The rows of X fall into several groups, which share some directions, and each row is roughly a mix of its group's hidden directions.
X, 111 rows:
[[-70   4 -14   8   9  -3  16  43  27  45   9   2]
 [ 23  20 -23   6 -10 -63 -13  -8  12  17  17  60]
 [-41  26   5  35  55  27  33  12  15 -34  13   9]
 [ 30   7  12  13  22  54  -7   6  41 -60 -11   9]
 [-58 -11  -9  30  19 -21  27  21  20  55  15   8]
 [-20  -6  -8 -32  19  50  -5  16  14 -58  32  30]
 [ 13 -17  -3 -36  12 -26   4 -17  22  34  28  69]
 [-27  45  51  30  32  30  18   1   3  36 -20  -2]
 [ -7 -11  37   5  -9  62 -10  18  20 -39 -30 -38]
 [-39  60  33  29  26  19  17 -25   2  32 -13   3]
 [ 28 -11  36 -38 -40  32 -40   1  -7  45 -17  -3]
 [-10  43 -34  51  -8  -2  -8 -21 -33 -31  -1 -44]
 [-34  15   1  -9  54  40  30  11  17 -44  20  21]
 [-24 -42  31 -38   9  23   5  23  46   0  12  45]
 [ -7 -27  19   2   2  63   4  -8 -17 -33 -12 -59]
 [-24  34 -34  23 -22 -25 -24 -52 -19  10  35  26]
 [  2  41  -7  49  -5  40 -19 -20  -3 -52 -10 -30]
 [ 29 -42 -41 -34 -13 -44  -4  -4 -11 -30  30  25]
 [-18  -7  -7   2  38  50  13  36  23 -59  17   7]
 [-24  16  -7  36  68  22  45   4  18 -22  10   1]
 [ 48   8  16 -25 -19  36 -27 -10 -14 -59 -20 -18]
 [  2 -42  10  34  44 -22  52 -35 -10  22   8  -9]
 [ 34 -29 -28 -18 -50 -53 -22 -24 -17  21  -1  -7]
 [ 21 -38  44 -25  27  40  22  36  20 -16 -26 -16]
 [ 21 -12 -17 -28   7 -62  14  10 -11  56  11  32]
 [ 57  -8 -20  19 -29 -28 -38  -4  18 -35   9  37]
 [-59   2 -14  25  14 -23  17  29  27  50  19  22]
 [ 13  13 -14 -33 -43  41 -50  23  -1 -41  -7 -16]
 [ 15  15  -2  28  -4   0   2  45 -27 -18 -35 -68]
 [ -2  21 -23  45 -12 -74  12 -28 -12  19  -9 -12]
 [ 42 -52 -34 -37 -36 -23 -24  11  -4 -22  12   1]
 [  9  12 -33  34  11 -71  25 -39 -11  17   5   4]
 [-31  26  27  16  41  60  12  32  19 -27   4  10]
 [ 44 -18 -15  -1 -50 -48 -27 -13 -13  37 -16 -14]
 [ 65 -28  15  -2  18   2  13 -51 -33 -25  -3 -12]
 [-52   0 -17   5  21 -31  30   9   3  65  19  11]
 [ 19   8  20  24   4  56  -9  15   5 -56 -26 -39]
 [  7 -15  -3 -33   8 -19   0 -40  15  30  34  68]
 [ 36 -29 -40 -35 -27 -59  -9 -16 -13  -8  15  16]
 [-38 -35   9   4  18  54  24  17  -3   5  -7 -56]
 [-49 -17   5 -11  17  63  17  20  -5  -5  -3 -49]
 [-30  39 -21  36 -29  23 -38 -40  14 -32  17  12]
 [ -1 -16  28 -45  13  61 -10  41  10 -29  11  20]
 [ 14 -35  37 -68 -18  -4 -11   2 -26  20  15  32]
 [ 36 -15 -11  39  -8 -69   1 -30   7   9   8  32]
 [-14 -34  33 -41   9  56  -7  28  -4 -28  26  24]
 [-31  24  10 -15  49  45  22  24  20 -44  11  21]
 [-50 -16 -16  34  20 -28  26  17  23  50  21  17]
 [ 11 -51  39 -46  14   7  22  46  17  20 -17   0]
 [ 36 -51 -29 -41 -46  -8 -32  11  -2 -16   2 -13]
 [-44  14   8   8  58  27  38   3   7 -36  24  22]
 [-57   5  12  -4  -8  53  -2  42  13   0 -16 -41]
 [ 31 -23  52 -32   2  46 -13  16  -6  47 -10   7]
 [-27  39 -19  42 -24  30 -36 -31  13 -42  12   2]
 [-46  22 -16  27 -30 -20 -26  40  38  26  10  29]
 [ -9  11 -19 -10 -21 -57  -8 -13 -14  64  18  31]
 [ 23 -17  -6  15  42 -50  39 -35  -5  20  21  35]
 [ -4   4 -31 -12   4 -66  14  -8 -17  52  23  30]
 [-43  37 -16  31 -27 -31  -7 -19 -37  42   3 -24]
 [ 55  -5 -10  13  -2 -66   2 -32  -1   0   3  38]
 [-61   5 -15  21   5 -23  15  41  37  42   6  12]
 [-22 -37  31 -39   9  19   7  16  48  12  12  50]
 [ 15  47 -10  -5 -42 -26 -49   8  13 -13   4  48]
 [ 13 -16   3 -18 -21  61 -24  11  -9 -47 -14 -46]
 [-33  11 -25  -6 -30 -45 -18 -25  -3  45  30  39]
 [-48 -29  22  61  19   2  33 -20   3  20   2 -25]
 [ 31 -14  32 -56 -33  37 -38  23   0  19 -14   6]
 [ 26  43 -15 -13 -28 -47 -33   0  10  -2   5  55]
 [-34  33 -18  37  -6  29 -19 -52   6 -41  24  11]
 [ 29  41 -13 -49 -38   7 -49  22  -3 -15  -6  19]
 [-17 -24 -20 -28  39  12  31  24  10 -63  26  14]
 [ 18 -18  32 -13   8   2  20  62  -2  21 -43 -42]
 [-23  17 -56  33  15 -39  23  -8  12 -49   8 -10]
 [  0 -39  18  14   3  56   7 -12 -15 -31 -10 -59]
 [ 51   6 -13  11  -7 -66  -9 -20   7   5   7  47]
 [ -6 -36  27  13  20  49  25 -21 -19 -24 -12 -56]
 [ 33 -15  33 -41 -37  36 -41  14  -2  35 -18  -2]
 [ 35  -8  43  -8 -23  44 -34  38   5  32 -27 -11]
 [-33  31 -13  42  -5  36  -9 -37  -6 -50   5 -30]
 [  0 -26  32 -21  37  37  24  36  51 -20 -13  16]
 [ 27   8 -12 -12 -22 -57 -12  -3 -27  65   2  17]
 [ -4 -20  23 -25  38  46  14  50   9 -40  16  23]
 [-23  36 -22  -6 -35 -13 -38  49  37   6   3  35]
 [ 21 -10 -13 -30  13 -35   5 -23  13  33  30  67]
 [ 19  -2  29  11   9  62 -10  21  30 -53 -23 -16]
 [  5  10 -18 -13 -20 -59  -8 -14 -21  66  12  24]
 [ 28  53 -12 -42 -20 -31 -30   5  -1  -4   1  49]
 [-21 -11  17  -7 -13  68 -11  14  -9 -25 -18 -57]
 [-43  -5 -12  19  17 -37  28  -3  -3  70  18  12]
 [ 23 -46  15 -49  26 -26  29  25   4  34   6  30]
 [ 34 -14  45 -37 -16  46 -28  18  -1  41 -15   5]
 [  1  19  18 -49  -3  62 -11  -3 -33 -22 -15 -37]
 [ 15 -23   5 -44   6 -23   2 -14  26  42  18  63]
 [ 43  -5  16   5  35  47   6  18  28 -57 -15   2]
 [  9  17   9  32  -5  56 -20  -9   2 -63 -13 -30]
 [-32  14  -7  -5  56  22  33   3  11 -46  30  32]
 [ 10  32 -20  43   1  -2   3  10 -39 -27 -21 -63]
 [ -8  -8  29   8  -6  65 -13  13  27 -52 -22 -27]
 [ 50   4  16 -14 -23  32 -30  -9  -6 -64 -21 -14]
 [  7  36 -18 -10  -3 -55  -9  13  17  32  12  61]
 [-40   0   3  31  62   7  52   0   2 -24  20   6]
 [ -5 -10 -14   5  45  38  19  40  23 -59  18  12]
 [ 35 -32 -28 -18 -40 -60 -12 -25 -20  21   0  -7]
 [ 44 -10 -16   0 -54 -24 -37 -16  -4  41 -24 -24]
 [-37  18 -38  41  27 -39  35 -20   2 -35  16  -2]
 [  7  33  -5  42   5  48 -15 -22   6 -61  -7 -20]
 [-40  18  -4  44  58   4  46  -1   8 -25  12   1]
 [-74   2 -20  15  14 -14  20  21  18  43  23  11]
 [ 52 -12  20  -5  39  39  14  26  26 -44 -20   0]
 [-36  38 -28  37 -29  14 -33 -41   5 -30  21   8]
 [-42  14 -28  18  -7 -30  -9  40  41  27  19  41]]
Here is one row of each group, with its name. Which group are the others in?
[-13   2 -23 -12 -11 -65   9  -5 -26  63  14  12]
Z
[ -7  47  -9 -12 -48  -2 -53  32  22 -16  -6  27]
P
[-40  57  18  32  33   2  26 -37   0  27  -3   9]
R

[ 63 -11 -20  13 -19 -40 -25 -20   8 -30  12  38]
P
[-23  27  49  25   0  48  -5  14   7  33 -35 -32]
R
[-46 -17 -12  30  24 -29  31  19  22  55  17  13]
P
[ 15  -3  -4 -25 -16 -50  -4 -16 -19  71  10  28]
Z
[  8  -4  -5   3 -46 -58 -11 -38 -25  45 -13 -17]
R
[ 26 -16 -10  21  22 -68  29 -27   1  31  10  31]
P
[-26  18 -30  49  22  16  19  21  28 -43 -15 -39]
R
[-56   5 -13  12  19 -33  27  16  13  60  15  16]
P
[-16  20  -4  40  -3  20   2  25 -21 -38 -24 -67]
Z
[ 32 -46  29 -46  35   6  30  30  24  10 -12  17]
Z
[ 30  10 -28  13 -29 -42 -38  18  28   3  15  54]
P
